[[ -4 -75  88   8   4  57  52]
 [ 22 -38  12  18  23   4   6]
 [-32  35 -24 -33 -33 -19 -18]
 [ 28  36 -51  21  26 -39 -40]
 [-39 -65  38 -35 -36  29  32]]
:
[[ 32  29 -36 -35  38 -65 -39]
 [-40 -39  26  21 -51  36  28]
 [-18 -19 -33 -33 -24  35 -32]
 [  6   4  23  18  12 -38  22]
 [ 52  57   4   8  88 -75  -4]]

[[  9  16  -5  22   7   9  24 -27  10  10 -23 -23  23]
 [ 44   6 -24   4  26  49   2  -1  47  50  -5  -6   3]
 [  0 -31  -4 -67   1  -1 -62  69   0   0  51  51 -63]
 [ 19  -9 -14 -12  16  21 -11  12  19  22  13  13 -12]]
:
[[-12  13  13  22  19  12 -11  21  16 -12 -14  -9  19]
 [-63  51  51   0   0  69 -62  -1   1 -67  -4 -31   0]
 [  3  -6  -5  50  47  -1   2  49  26   4 -24   6  44]
 [ 23 -23 -23  10  10 -27  24   9   7  22  -5  16   9]]

[[ 28  71 -69 -63   6   2 -32 -88  -7]
 [-17 -38  44  29 -15   0  15  49   7]
 [  2 -29  18  34   0  -2  21  43   3]
 [  9  23 -32 -16  21   0 -10 -35  -6]
 [-17 -31  38  22 -10   1  11  39   6]
 [-37  32  13 -67 -33  -3 -48 -70  -6]
 [-12 -20  20  16  -2  -4   6  19  -1]
 [ 46 -28 -23  68  35   1  51  67   4]
 [ -4 -60  44  66  -3  -5  40  85   5]
 [ 11 -47  25  59  -5  -9  39  74   2]]
:
[[  2  74  39  -9  -5  59  25 -47  11]
 [  5  85  40  -5  -3  66  44 -60  -4]
 [  4  67  51   1  35  68 -23 -28  46]
 [ -1  19   6  -4  -2  16  20 -20 -12]
 [ -6 -70 -48  -3 -33 -67  13  32 -37]
 [  6  39  11   1 -10  22  38 -31 -17]
 [ -6 -35 -10   0  21 -16 -32  23   9]
 [  3  43  21  -2   0  34  18 -29   2]
 [  7  49  15   0 -15  29  44 -38 -17]
 [ -7 -88 -32   2   6 -63 -69  71  28]]

[[-60  32 -26  -9]
 [-79  41 -36 -11]]
:
[[-11 -36  41 -79]
 [ -9 -26  32 -60]]

[[ 80  12  35  26   3  16  -1  41]
 [-26 -17   2  11  -6  36   7 -18]
 [-12   6 -22 -32  43   3 -10 -20]
 [-26  -7  15  43 -20  20  77 -14]
 [-25 -22   6  25 -16  34  31  -5]
 [-23 -19  12 -36 -28 -12 -21   4]
 [-10  17 -34 -54  67  -8   5 -25]]
:
[[-25   5  -8  67 -54 -34  17 -10]
 [  4 -21 -12 -28 -36  12 -19 -23]
 [ -5  31  34 -16  25   6 -22 -25]
 [-14  77  20 -20  43  15  -7 -26]
 [-20 -10   3  43 -32 -22   6 -12]
 [-18   7  36  -6  11   2 -17 -26]
 [ 41  -1  16   3  26  35  12  80]]

[[ 30 -60 -90  47  47 -81 -26]
 [ 22 -42 -62  35  35 -55 -19]]
:
[[-19 -55  35  35 -62 -42  22]
 [-26 -81  47  47 -90 -60  30]]

[[ -3 -10 -11  -4  -6   9]
 [ -5   1 -11  -3   4   0]
 [ 33 -41  19 -26 -13   7]
 [-47 -17  74 -37 -43  53]
 [  1 -32 -45  -9 -21  19]
 [ 48  -7 -36   0  14 -23]
 [  9   5  -1  16  19 -25]
 [ 27 -24  13 -22  20  -5]
 [  2  -8 -21  -2 -23  -2]
 [  3   4 -23 -48 -42  33]
 [  5  -5  -2  -8 -13  11]
 [  9  17   1 -29  -7 -16]]
:
[[-16  -7 -29   1  17   9]
 [ 11 -13  -8  -2  -5   5]
 [ 33 -42 -48 -23   4   3]
 [ -2 -23  -2 -21  -8   2]
 [ -5  20 -22  13 -24  27]
 [-25  19  16  -1   5   9]
 [-23  14   0 -36  -7  48]
 [ 19 -21  -9 -45 -32   1]
 [ 53 -43 -37  74 -17 -47]
 [  7 -13 -26  19 -41  33]
 [  0   4  -3 -11   1  -5]
 [  9  -6  -4 -11 -10  -3]]

[[ 39  24  32   2 -15 -19  -4 -10]
 [-26 -22 -25  16 -36  61   1   1]
 [-36 -36 -37  11 -22  46  -6   3]
 [  5   7  10 -34  80 -27 -19 -30]]
:
[[-30 -19 -27  80 -34  10   7   5]
 [  3  -6  46 -22  11 -37 -36 -36]
 [  1   1  61 -36  16 -25 -22 -26]
 [-10  -4 -19 -15   2  32  24  39]]

[[  5  28]
 [  0  -1]
 [ -1  -5]
 [  0   1]
 [-12 -54]
 [ 14  65]
 [  0  -1]
 [  5  23]
 [  0  -1]]
:
[[ -1   0]
 [ 23   5]
 [ -1   0]
 [ 65  14]
 [-54 -12]
 [  1   0]
 [ -5  -1]
 [ -1   0]
 [ 28   5]]
